In the data rows, the value 128 means zero.
Each row belongs to one hidden group. There are 7 groups. Groups can overlap: rows of different groups may look alike. The first row asked about is in group 0, and each new group gets the next number.
The rows in order, each followed by its group:
[136 128 166  87 152 166 141 125 132 122 104 126 173 145 112 137 115 166
 212 144 138 105 154 137 156 180 141 132 134 167 130 187] 0
[ 98 123 126 165  94  89 120 114 117 158 217 168 103 149 163 110 132  80
  87 111 149 173 131 162 173 117 125 136 119  83 129  98] 1
[ 92 143 124  50 126 150  97 150 102 118  84 142 158  94 107 150 130 156
 222 119 109 102 141  84 132 190 138 142 133 101 103 158] 2
[152 181 115 101 154 157 135 169  94 118  59  90 102 133 119 125  82 107
  87  78  48 100 184 119 122 125 170 115 172 165 144 165] 3
[124 123 174 158 159 122 111 109 134  84 115  92 112 106 101 134 120 112
 162 143 128 146 140 123  94 180 121 142 115 122  99 126] 4
[146 163 120 171 108 139 128 130 117 128  96 108 123 130 145 159 165 136
 132 116 148 155 155 129 158 123 164 112 150 121 154 164] 5
[131 134  82 134 104 114  73  92 149  69 141 142 191  99 119 116 133 134
 115 170 139  74  20 105 133 102  66  87 114 130 129 163] 4
[136 158 162 204 101  98 116  93 128 131 159 141 116 147 157  89  71  90
  73 135 166 168  98 149 172 116 124 135 178 110 147 143] 1
[151 104 166  74 119  80 111 130 117 165 178 144 128 148 102  98 127 104
 150 114 123 100 106 129 117 115 124 155  95 137 133 159] 0
[117  81 128 116 116 169  86 108 184  48 110 140 170  92 148 140 102 148
 100 122 129 105  88 137  25 133  39 119 106 130 108  72] 6
[ 90  79 168 166  70  22  64  41  64 154 157 105  84 161 134  72  65  28
  91 120 134 152  86 124 142  70 134 122 153  85 109  77] 1
[142 182  46 121 123 121 144 141 183 171 154 134 108 129 117  95 111 112
 103 122 115 133 216 174 173 100 189 100 113 118 149 143] 3
[166 163  80 172 149 149 157 136 134 153 109 112 124 124 107 101 132 137
  76 124 140 128 138 120 163  33 125  74 103 102 130 129] 5
[130 167 174 167 139 160 150 168  90 125 137 137 129 156 181 139 109 104
 139 148 194 157 108 140 133 102 101 116 112 112 123 168] 0
[135 183  73  98 135 156 146 161 132 169 108 128 100  82  89  94  93 129
 178  99  65  96 149 104 148 174 220 133 146 110 135 167] 3
[175  95 105 110 183 142 176  90  68 142  99  63 193 147 107 135 108 190
  87 138 170 113 194 171 185  73 138  99  82 119  61 114] 0
[144 147 123 230 121  95 111  98 135 100 150 118  92  79 136 113  96  88
 105 156 175 142  66 119 117  74  82  89  94 105 127  98] 4
[109 111 162 132 184 152 176 159 111 144 121  82 122 122 114 160 176 186
 223 154 150 119 126 122  88  99  96  99 120 135  94 133] 0
[ 96 117 131 138  92  82 123 131  89 102 162 121  93 171 111 101 106  78
 125 136 154 153 104 122 112  76  84 126 144 109 139 130] 1
[ 96 125 139  92 169 143 151 158  85  98 110 106 128 145 117 191 201 178
 219  95  98 107 166 122 153 136 135 173 168 172 124 129] 0
[ 83 143 111 146  49  36 110  97 105 168 213 150  45 189 158  75 109  40
  42 132 179 185 115 139 143 102 156 124 173  77 140 102] 1
[146  83 142 158 142 177 171 137 179 136 124 153 150 102 121 113  95 142
 113 166 162 135 114 155 101 136  74  96  69 121  93 119] 4
[141 118 186 132 151 171 108 149 213  80 122 149 148  95 158 140 119 160
 133 150 144 105  61 144  14 144  80 171 123 176 152 135] 6
[162 110 144 126 115 171 101 133 242  87 147 189 184  74 151 109 121 163
 134 132 126 110  64 129  51 146  83 166 107 138 130 135] 6
[121  99 103 163 131 117 150 145 142 147 172 155 163 125 127 133 137 114
  54 156 150 125  99 151 121 113 125 122  98 119 114  79] 4
[169 119 149  93 128 104 133  96 121 192 123 134 166 192 116 148 143 134
  97  82  87 112 190 171 114  97 122  91 112 157 105 142] 5
[131 105 197 115 146 115 121 113 130 120 124 132 156 161 143 131 119 150
 165 141 106 120 109 155 104 168 105 133 106 146 103 125] 4
[135  98  73 108 171 138 168 117  90 150 104 120 172 151 128 185 163 197
 136 117 100 108 132 103 136 112 103 105  91 137  95 101] 5
[138 118 105 162 106 113 113 115 152 100 176 145 119 106 152 119  96  54
  36 127 105 140  90 135 119 128 140 136 104 137 150  92] 4
[115 126 137 195 126 151 131 155  97 105 128 112 108  92 108  99 123  75
  22  93 148 137 158 181 213 142 140 121  92 106 109 108] 1
[130 183 110 115 102 178 142 233 184 144 150 152 147  99 148 146 148 165
 154 144 122 108 127  83  95 140 130 141 176 118 133 164] 2
[136  68 125  78 128 154 103  86 102  92 124 128 173 128 141 159 155 203
 175 149 143 112 100 122 125 167  97 103 114 106  96 143] 0
[142 103 120  82 161 130 164 110  90 130 127 129 134 101  85 122 147 169
 183 102 101 110 140 143 157  79 121 174 110 173 108 115] 0
[135 132  92 128 115  99 151 133 118 171 137 135 143 192 148 142 161 122
  85 101 144 145 180 186 161  82 158  96 107 105 124 113] 5
[113 186  70  97 158 179 127 179 148 132  78 114  96  32  95 131 168 148
 171 125  86  73 116  69 160 201 206 171 161 132 153 172] 2
[186 151 130  41 127 135 112 112  96 110 102 140 114 115  86 123 137 144
 184 121  82 109 144  66 108 152 145 165 153 178 176 175] 2
[134 150  72 122 126 130 133 129 146 141  99 125 166 126 103 133 157 172
 134 105 116 130 174 142 189 133 176 180 156 128 106 113] 5
[127  95 132 181 142 128 141 102 104 128 141 110 116 168 130 114 107  90
  86 133 189 172 140 176 185 123 139 116 156 131 150 113] 1
[128 102 155 136 111 120  96 110 131  91 149 138 124 118 124 132 150 156
 158 195 173 179 128 164  66 118  79 122  91 145 130 134] 4
[101  85 114 111 102  72  77 103 131 112 127  94  82 150 112 124 133  78
 126 155 119 125 108  90 127 118 127 133 141 138 143  98] 5
[159 133 113  54 142 140 131 128 126 124 114 128 153 143 115 128 153 141
 172 150  79 123 161 108 182 165 137 132 137 161 176 170] 2
[110 107 200 108  96  91 138 137 105 154 129  99  86 144 135 132 101  98
 199 117 156 134 129 148  93 137 134 149 142 150 106 146] 0
[132 114 193  58 112 171  77 138 211  86 139 138 136  71  98 115 106 141
 136  69  74  89  86 111  17 208  83 119 110  93  93 105] 6
[212 186 126 102 141 148 141 197 159 150 108 128 121 126  95 104 118 125
 118 146  89 108 116  89 162 121 131 130  86 115 142 172] 2
[119 132 115  85 162 157 155 157 133 137  88 129 139 142  95 144 104 156
 206 107  71  99 209 123 113 134 166 126 139 151 102 110] 3
[158 169  63 132 103 130 154 144 113 136  71  89 137 106 144 157 122 150
 105  90 147 134 167 145 173 106 146 118 119 126 135 127] 5
[122 121  86 159 163 144 159 157 146 141 101  76 111 122  70 116 121 130
  85  99 120 126 158 143 172  81 144  97 125 119  94 112] 5
[149 125 162 175 175 168 119 146 140  93 116 154 149  89 129 143 120 145
 128 145 139 121 120 116 125 183  89 118 129 178 174 138] 4
[ 63 115  98 151  50  46 103  92  68 147 199 147  66 189 169  96 115  31
  22 116 194 203 135 164 170  77 121 114 189  62 144  96] 1
[ 88 102 199 180 106  52  75  67  82 131 183 118 100 182 152 106 124  71
 141 124 132 148 100 140 152  89 113 150 182 103 150 123] 1
[ 89 122 173 198  91  48  70  18  61 135 194 155 108 172 163 113 113  57
  86 115 169 182 122 137 129  85 132 119 152 138 176 112] 1
[109  66 152  89 137 119 143 154 124 152 162 122 151 153 123 150 136 155
 199 137 144 121  98 133  97 121 116 137 118 156 108 127] 0
[ 99  88 135 183 142 139 143 129 136 119 143 119 123 165 145  97 108  90
  89 161 160 138  79 117 123 106 116 105 154 145 155 126] 1
[129 141 141 141 121  90 142 100 104 137 122 127 148 132 139 162 141 150
 136 165 161 149 149 189 127 126 116 107 107 147 152 120] 4
[134 156 118  96 171 172 144 164 148 154  69 157 159 127 137 157 138 153
 180 104  53  73 160  87 119 184 202 154 137 179 152 146] 3
[153 138 169 121  88 137  54 106 144 101 103 129 137  94 115 148 128 163
 174 141 124 105 103 122 135 191 117 121 152 134 105 172] 2
[103 172 154 194  69  20  76  53  46 175 207 157  90 166 147  68  86   1
  35 135 193 213 126 153 188  77 141 133 181  58 145  65] 1
[127  88 190  56 146 150 154 141 142 132 113 120 124 132 124 126 169 204
 255 168 149 155 155 151 115 156 102 124  76 142 102 167] 0
[130 110 128 111 155 177 150 166 148 125 102 140 147 115 115 140 154 173
 207 185 145 126 129  76 121 163 112 107 107 125 130 152] 2
[ 89 175  70 190  80  82 100 101 109 120 175 134  89 173 176  78  79  39
   0 132 178 174 100 118 190  90 129 134 134  22 122  54] 1
[114 116 113 120  97 132  97 132 244  66 117 143 168  91 176 130 148 143
  89 173 126 124  67 157 103 177 119 154  88 104 107  93] 6
[130 129 140 165 136 138  94 118 141 107 147 125 155 134 160 140 147 132
 150 160 153 112  52 104  83  70  69 108 147 141 152 170] 4
[116 197  93 119  67  73 115 113 103 151 115 130  60 135 144  95 109  80
  86  99 105 131 148 116 121 100 188 120 121 107 156 129] 3
[120  88 153  93 134 138 135 132 113 114 123 137 155 129 126 149 178 142
 115 117  81  78 108 103  78 180  98 129 116 131 127 102] 4
[126 192 110 127 136 160 138 194 144 154 112 133  98 107 126 130 116 136
 162  94  95 134 160  81 118  92 165 144 158 136 140 172] 3
[144  82 104 135 119  89 137 102 132 148 153 152 156 175 145 123 107 105
 108 188 203 142 116 127  79 103 142 119 135 145 140 101] 4
[116  67 115  56 104 101 155  94 117 117 104 128 146 127 120 150 146 177
 177 158 150 150 146 135  44 111  97 140  95 126  91 101] 4
[118 125 124  75 158 186 102 126 109 134 121 163 173 137 144 187 174 185
 175 119 100  88 129  85 131 199 158 142 170 153 148 169] 2
[ 90 166  80 190  67  61 120 108 114 161 180 134 104 196 196 116 117  56
   0  73 159 133 114 144 205  69 144  96 122  21 109  59] 1
[136 103 172 147 115 100  81 103  95  99 161 112 100 130  60  96 157  93
  93 139 140 157 161 153 153 162 127 148 150 134 126 102] 1
[102  90  79  80 142 148 154 161 141 122  66 126 167 139 132 173 134 158
 125  65  70 104 160  91 121 153  99 136 154 149 117 127] 5
[106 121 136 135  83 106 167 116 171 191 149 157 125 126 170 154 148 145
 139 145 154 165 129 185 111 106 120 111 102 159 118 113] 4
[130 131 182 156 175 167 129 133  98  77 117 117 152 120 125 140 127 109
  80 151 108 101 121 149 161 195 105 116 149 177 151 138] 4
[126 157  30  98 173 171 180 176 154 167 101 100  77  85 113 147 169 172
 188  88  86 126 200 134 185 123 211 166 111 105 116 111] 3
[141 110 196 160 136 158 135 143 102 119 140 113 146 133 108 124 158 157
 139 179  95  99  85 115 127 138 105 111 116 162 121 150] 1
[ 84 129 173 226 106  68  91  50 124 144 205 140  73 195 172  88 110  40
  22 110 159 161  94 135 176 101 152 163 174 102 155  91] 1
[125 125 108  85 149 181 134 135 175 105  68 100 119  53  90 152 144 208
 199 137 105 108 121  46  96 213 163 133 182 152 144 161] 2
[149 123  94 114  98 136  84 133 152 129 124 136  95  90 123  97 126 111
 147 114 115 146 131 102  92 149 181 155 147 133 164 166] 3
[102 175 129 182 114 103 143 112  80 143 168 131  97 159 193 133 129  83
  71  98 170 161 112 132 182 102 143 156 133  66 140  90] 1
[124 119 169 148 176 158 137 122 112  99 135 151 157 114 144 158 155 164
 139 182 160 163 136 138 114 153  75 157 111 136 129 106] 4
[ 92 124  89 106 145 170 165 202 120 132  95 114 136 120  75 125 114 179
 146 111 102  83 148 114 154 127 121 107 138 127 108 120] 5
[132 104 110 210 126  68  81  65 117  93 142  97  89 149 116  75  68  53
  73 198 182 166  99 126 102  61  76  63 124 106 154  98] 4
[158 142 158 101 100 119  62 116 191  61 153 188 178 112 172 125 157 143
 108 147 120 121  79 157  61 144  95 167  66 113 129 114] 6
[144 102 158 150 134 134 138 134 163 104 135 150 152  86 125 122 125 158
 158 151 158 144 118 168 120 134  53 126  82 145 116 106] 4
[138  99  86  72 175 162 158 150 110 138  59  70  95  85  90 133 128 140
 159 127  85  97 134  62 118 123 139 129 137 133 147 113] 2
[121  83  74  76 144 128 161 137 116 115  61  77 114  73  84 135  88 155
 117 113 138 100 131 158 157 113 152 145 120 161  95  77] 0
[135 148 123 118 155 164 215 184 105 155  90 126 170 169 138 137  98 154
  84  83  88  96 157 149 158 115 137 118 103 120  92 108] 5
[127 105 141 130 171 170 168 128 134 133 114 148 169 126 118 144 119 148
 182  97 108 100 106  82  87 158 137 155 162 190 125 173] 0
[137  66 138  63 138 127 137 128 126 159 132 126 155 140 130 174 158 147
 156 123 111 149 147 142 102 148  90 124  84 142 109 122] 4
[135 146 128  94 125 171 120 171 169  93  82 135 134 103 117 143 140 148
 186 131  79  73  78  39  54 178 136 121 157 155 123 189] 2
[131 143 134 157 163 141 159 161 120 158 117 100 129 151  98 158 154 156
 155 107 103 118 151 141 164 130 140  84 130 123 105 133] 5
[169 219 138 134  93 117 148 122 174 181 124 114  43 136 144 128 125  72
 116  83 107 140 166 135  91  65 150  80 102 117 162 179] 3
[125 185 112 180 102 143 115 129 142 154 170 181 103 125 163  87  89  87
  99 108 131 162 150 138 147 122 188 135 133  85 162 134] 3
[142 120 124  98 172 123 165  96  71 113 107 114 142 112 110 145 147 150
 153  94 110 135 178 161 143 143 131 156 110 133  81 113] 0
[159 192 133  98 146 149 145 188 150 136 100 123 100  79 106 133 154 159
 186 118  74 108 161  86 132 183 186 179 160 166 161 192] 2
